500 stands for zero in the data rows.
Some points:
tensor([434, 540, 563, 367, 522, 615, 747, 356, 603, 529, 417, 466, 474, 476,
        372, 404, 659, 503, 533, 619, 649, 771, 526, 384, 451, 569, 395, 523,
        455, 590, 557, 376])
tensor([406, 247, 598, 358, 490, 517, 569, 542, 411, 498, 331, 455, 620, 723,
        467, 637, 354, 509, 616, 462, 278, 389, 661, 561, 463, 464, 617, 472,
        639, 430, 504, 669])
tensor([413, 631, 631, 464, 636, 441, 522, 465, 304, 403, 423, 766, 230, 449,
        361, 701, 387, 520, 488, 539, 213, 653, 571, 427, 306, 643, 486, 636,
        607, 697, 510, 367])
tensor([337, 607, 405, 616, 534, 377, 297, 370, 604, 447, 578, 522, 510, 341,
        788, 615, 270, 484, 577, 511, 551, 529, 356, 394, 456, 675, 585, 316,
        490, 454, 468, 519])
tensor([396, 425, 483, 545, 768, 481, 504, 193, 469, 660, 721, 483, 380, 495,
        515, 293, 508, 527, 601, 496, 449, 504, 660, 440, 253, 581, 459, 704,
        415, 443, 337, 451])
tensor([511, 362, 503, 398, 427, 610, 347, 379, 346, 615, 480, 655, 477, 600,
        414, 458, 450, 776, 251, 501, 455, 501, 349, 285, 642, 430, 550, 655,
        491, 497, 600, 634])
tensor([655, 536, 703, 404, 692, 399, 451, 529, 389, 510, 503, 483, 651, 382,
        610, 448, 371, 438, 525, 356, 530, 382, 779, 604, 640, 528, 605, 797,
        455, 330, 680, 348])
tensor([487, 701, 489, 395, 642, 378, 371, 348, 570, 509, 408, 534, 833, 400,
        550, 691, 640, 407, 411, 654, 407, 630, 270, 536, 196, 328, 553, 525,
        455, 422, 620, 576])
tensor([463, 457, 408, 572, 292, 477, 564, 662, 352, 431, 395, 355, 595, 585,
        369, 736, 556, 515, 258, 545, 462, 607, 500, 514, 454, 370, 418, 573,
        332, 286, 483, 494])
tensor([438, 245, 609, 472, 323, 603, 540, 508, 429, 510, 531, 499, 673, 408,
        536, 366, 429, 537, 501, 609, 669, 639, 402, 602, 370, 454, 134, 584,
        559, 481, 504, 611])
tensor([614, 401, 485, 378, 463, 518, 391, 430, 747, 288, 653, 544, 726, 760,
        559, 455, 507, 575, 457, 547, 473, 390, 649, 405, 546, 663, 277, 626,
        325, 659, 409, 559])
tensor([459, 358, 596, 463, 410, 395, 429, 680, 706, 583, 307, 470, 348, 211,
        591, 517, 301, 376, 350, 537, 577, 475, 530, 650, 542, 471, 528, 503,
        407, 369, 393, 407])
tensor([492, 391, 465, 634, 231, 430,  85, 577, 580, 556, 360, 442, 421, 488,
        407, 410, 690, 523, 656, 339, 424, 530, 444, 357, 387, 660, 528, 733,
        638, 464, 501, 440])
tensor([713, 434, 339, 378, 473, 573, 527, 352, 360, 627, 431, 499, 455, 424,
        294, 580, 420, 440, 749, 606, 461, 486, 404, 716, 581, 704, 368, 379,
        570, 283, 445, 432])
tensor([391, 517, 412, 674, 740, 424, 603, 519, 581, 330, 599, 486, 338, 409,
        503, 539, 658, 574, 499, 666, 316, 588, 214, 577, 580, 691, 466, 673,
        467, 530, 250, 617])
tensor([685, 523, 695, 438, 684, 475, 357, 433, 353, 450, 487, 170, 348, 491,
        437, 519, 501, 594, 288, 385, 725, 564, 516, 291, 604, 498, 391, 342,
        588, 626, 307, 611])
tensor([356, 594, 649, 596, 599, 661, 711, 769, 470, 607, 445, 604, 305, 388,
        536, 541, 658, 590, 610, 549, 574, 447, 535, 363, 451, 480, 485, 505,
        348, 446, 687, 625])
tensor([546, 516, 489, 522, 472, 534, 381, 596, 405, 683, 619, 399, 712, 448,
        644, 383, 601, 630, 512, 612, 337, 524, 654, 557, 431, 503, 405, 412,
        799, 565, 410, 410])
tensor([537, 428, 325, 824, 630, 468, 653, 597, 355, 373, 431, 492, 553, 597,
        759, 444, 382, 535, 357, 383, 651, 383, 548, 475, 298, 559, 408, 498,
        561, 530, 495, 479])
tensor([600, 660, 416, 734, 604, 596, 410, 610, 640, 699, 558, 571, 506, 583,
        331, 585, 444, 641, 438, 589, 371, 552, 702, 574, 554, 508, 361, 503,
        381, 511, 491, 690])
tensor([925, 426, 433, 425, 421, 435, 635, 604, 394, 457, 571, 624, 384, 513,
        531, 566, 502, 464, 620, 522, 418, 250, 359, 298, 436, 431, 471, 506,
        505, 437, 292, 481])
tensor([399, 479, 452, 471, 537, 425, 642, 575, 590, 496, 682, 335, 494, 701,
        594, 568, 436, 395, 303, 590, 603, 421, 637, 638, 469, 406, 676, 514,
        797, 527, 425, 416])
tensor([524, 383, 555, 587, 709, 485, 541, 369, 637, 207, 406, 419, 679, 360,
        350, 491, 506, 761, 565, 368, 494, 320, 466, 506, 588, 325, 466, 492,
        516, 388, 508, 434])
tensor([497, 518, 213, 274, 546, 599, 535, 751, 462, 427, 587, 529, 477, 606,
        486, 501, 664, 435, 547, 301, 553, 495, 558, 514, 364, 348, 663, 407,
        425, 305, 527, 489])
tensor([489, 544, 583, 439, 413, 794, 506, 644, 487, 353, 610, 461, 451, 363,
        427, 695, 301, 548, 668, 502, 743, 538, 457, 432, 421, 658, 609, 553,
        698, 416, 427, 644])
tensor([484, 557, 469, 514, 348, 435, 582, 389, 463, 502, 510, 807, 560, 491,
        529, 471, 431, 645, 368, 387, 617, 306, 442, 561, 433, 691, 407, 308,
        459, 694, 716, 474])
tensor([497, 420, 442, 512, 282, 651, 547, 328, 523, 410, 344, 575, 471, 629,
        680, 480, 523, 644, 490, 459, 334, 556, 573, 640, 500, 612, 697, 396,
        522, 600, 455, 556])
tensor([664, 398, 491, 638, 453, 591, 439, 571, 571, 557, 559, 668, 461, 623,
        520, 513, 367, 475, 471, 519, 646, 843, 492, 713, 415, 461, 674, 657,
        360, 518, 411, 318])
tensor([436, 401, 301, 549, 559, 363, 625, 416, 468, 471, 298, 433, 451, 530,
        375, 451, 406, 340, 669, 418, 650, 621, 617, 505, 635, 486, 453, 591,
        353, 564, 657, 506])
tensor([538, 268, 687, 612, 625, 388, 437, 566, 462, 508, 452, 574, 592, 704,
        534, 488, 645, 295, 543, 375, 451, 544, 383, 527, 690, 583, 559, 536,
        723, 660, 462, 705])
tensor([358, 539, 883, 682, 497, 485, 524, 576, 477, 510, 666, 385, 573, 576,
        392, 555, 504, 435, 510, 475, 265, 393, 441, 446, 486, 643, 463, 204,
        406, 370, 539, 346])
tensor([558, 391, 563, 292, 620, 396, 403, 638, 578, 509, 551, 347, 264, 688,
        438, 296, 456, 548, 528, 527, 502, 417, 351, 672, 249, 537, 415, 432,
        434, 578, 852, 488])
tensor([642, 591, 483, 780, 642, 553, 571, 594, 495, 656, 475, 502, 749, 511,
        518, 339, 571, 593, 539, 493, 518, 581, 543, 384, 580, 605, 691, 486,
        606, 346, 675, 333])
tensor([610, 554, 710, 596, 250, 577, 612, 488, 639, 476, 491, 525, 604, 568,
        573, 601, 493, 242, 596, 329, 546, 628, 568, 435, 482, 358, 304, 456,
        347, 548, 496, 440])
tensor([644, 528, 288, 339, 503, 607, 497, 496, 548, 575, 505, 396, 481, 478,
        419, 523, 413, 274, 345, 202, 281, 646, 243, 420, 588, 684, 575, 445,
        338, 551, 531, 498])
tensor([418, 384, 477, 569, 348, 329, 500, 461, 546, 593, 529, 347, 625, 641,
        410, 628, 348, 621, 622, 556, 477, 260, 489, 237, 413, 540, 730, 722,
        322, 623, 433, 471])
tensor([472, 559, 603, 508, 690, 888, 419, 478, 692, 467, 101, 551, 456, 597,
        552, 399, 428, 466, 401, 549, 500, 367, 403, 502, 413, 318, 466, 393,
        515, 474, 320, 308])
tensor([519, 487, 477, 628, 355, 420, 553, 327, 534, 249, 426, 484, 427, 491,
        396, 302, 686, 292, 541, 511, 373, 499, 672, 518, 514, 341, 570, 395,
        580, 480, 550, 528])
tensor([341, 424, 428, 402, 540, 455, 422, 622, 456, 473, 596, 739, 539, 306,
        305, 588, 660, 389, 489, 562, 662, 324, 546, 453, 591, 521, 683, 481,
        519, 787, 366, 241])
tensor([481, 582, 579, 305, 410, 466, 739, 558, 635, 375, 460, 474, 504, 451,
        703, 284, 432, 590, 401, 703, 341, 573, 472, 420, 816, 497, 680, 577,
        463, 407, 516, 412])
tensor([645, 389, 513, 363, 497, 524, 489, 444, 341, 524, 446, 514, 454, 483,
        816, 473, 774, 416, 622, 727, 655, 613, 589, 309, 479, 512, 571, 350,
        343, 421, 543, 555])
tensor([636, 823, 470, 553, 493, 519, 344, 507, 253, 350, 372, 472, 619, 394,
        323, 338, 438, 353, 510, 725, 684, 313, 455, 625, 493, 522, 497, 548,
        474, 587, 527, 577])
tensor([461, 525, 540, 392, 616, 423, 454, 507, 519, 731, 643, 715, 491, 460,
        506, 508, 576, 536, 412, 300, 562, 450, 362, 437, 627, 455, 358, 527,
        594, 451, 339, 462])
tensor([524, 427, 459, 656, 476, 764, 679, 208, 460, 624, 608, 326, 452, 365,
        598, 590, 532, 266, 224, 541, 442, 235, 457, 538, 497, 492, 544, 671,
        709, 486, 703, 530])
tensor([446, 549, 475, 435, 468, 376, 514, 445, 715, 470, 602, 692, 411, 632,
        422, 710, 659, 654, 520, 487, 609, 437, 385, 590, 640, 407, 464, 655,
        674, 341, 555, 454])
tensor([442, 833, 588, 422, 401, 507, 525, 330, 319, 595, 507, 411, 441, 689,
        623, 549, 505, 581, 651, 375, 660, 519, 418, 709, 629, 356, 693, 464,
        330, 511, 353, 536])
These points spread out most along one direction. Take the direction at right angles to it along which they spread out most. Go by this last direction. Where along it does each point below lie, from 0 to 99? The average is 50, and the first point in the table lies past the average. One standard deviation of the points above along it is 16.
tensor([613, 593, 480, 545, 448, 366, 606, 418, 568, 546, 466, 333, 432, 404,
        533, 642, 470, 642, 721, 555, 521, 658, 443, 479, 577, 325, 390, 380,
        671, 703, 642, 262]) : 59
tensor([468, 598, 507, 482, 322, 284, 633, 656, 445, 686, 373, 427, 505, 437,
        358, 207, 565, 591, 399, 483, 475, 538, 496, 567, 408, 420, 544, 357,
        494, 553, 299, 510]) : 55
tensor([309, 524, 277, 381, 508, 466, 424, 409, 606, 667, 396, 533, 404, 435,
        651, 525, 489, 417, 493, 442, 369, 449, 695, 384, 553, 300, 303, 491,
        464, 433, 470, 554]) : 52
tensor([373, 384, 380, 446, 561, 455, 401, 588, 289, 358, 430, 388, 586, 525,
        651, 660, 616, 616, 428, 419, 502, 588, 596, 590, 565, 520, 355, 485,
        451, 556, 511, 376]) : 44
tensor([472, 539, 518, 661, 430, 488, 376, 611, 397, 253, 765, 705, 271, 546,
        492, 368, 347, 460, 534, 542, 422, 513, 413, 442, 563, 191, 409, 466,
        460, 407, 571, 593]) : 57
tensor([625, 420, 493, 545, 576, 413, 338, 585, 650, 667, 422, 461, 316, 507,
        602, 639, 521, 493, 558, 690, 649, 339, 564, 574, 616, 513, 632, 463,
        498, 612, 600, 718]) : 49
tensor([667, 537, 503, 483, 499, 456, 491, 478, 644, 431, 677, 565, 540, 189,
        364, 484, 474, 532, 391, 365, 459, 660, 643, 443, 400, 403, 702, 373,
        565, 640, 566, 738]) : 54
tensor([434, 523, 547, 376, 496, 614, 562, 516, 440, 521, 592, 453, 543, 313,
        603, 447, 526, 485, 702, 342, 322, 514, 394, 783, 539, 326, 390, 597,
        326, 692, 477, 637]) : 61
tensor([361, 587, 307, 381, 505, 506, 574, 607, 426, 529, 491, 583, 647, 597,
        484, 382, 228, 358, 639, 593, 531, 575, 404, 343, 636, 420, 480, 409,
        594, 578, 517, 586]) : 57
tensor([375, 619, 630, 440, 502, 228, 594, 340, 520, 533, 464, 650, 469, 448,
        449, 551, 553, 443, 338, 487, 575, 472, 557, 536, 382, 735, 478, 412,
        559, 223, 417, 658]) : 59
tensor([285, 357, 487, 607, 491, 632, 409, 411, 464, 547, 668, 415, 538, 482,
        241, 416, 503, 542, 438, 646, 479, 492, 537, 563, 656, 543, 614, 199,
        291, 430, 553, 370]) : 51
tensor([440, 767, 444, 478, 330, 664, 401, 576, 617, 391, 585, 282, 482, 607,
        509, 448, 669, 470, 525, 427, 540, 511, 613, 552, 455, 734, 307, 644,
        635, 489, 549, 479]) : 47
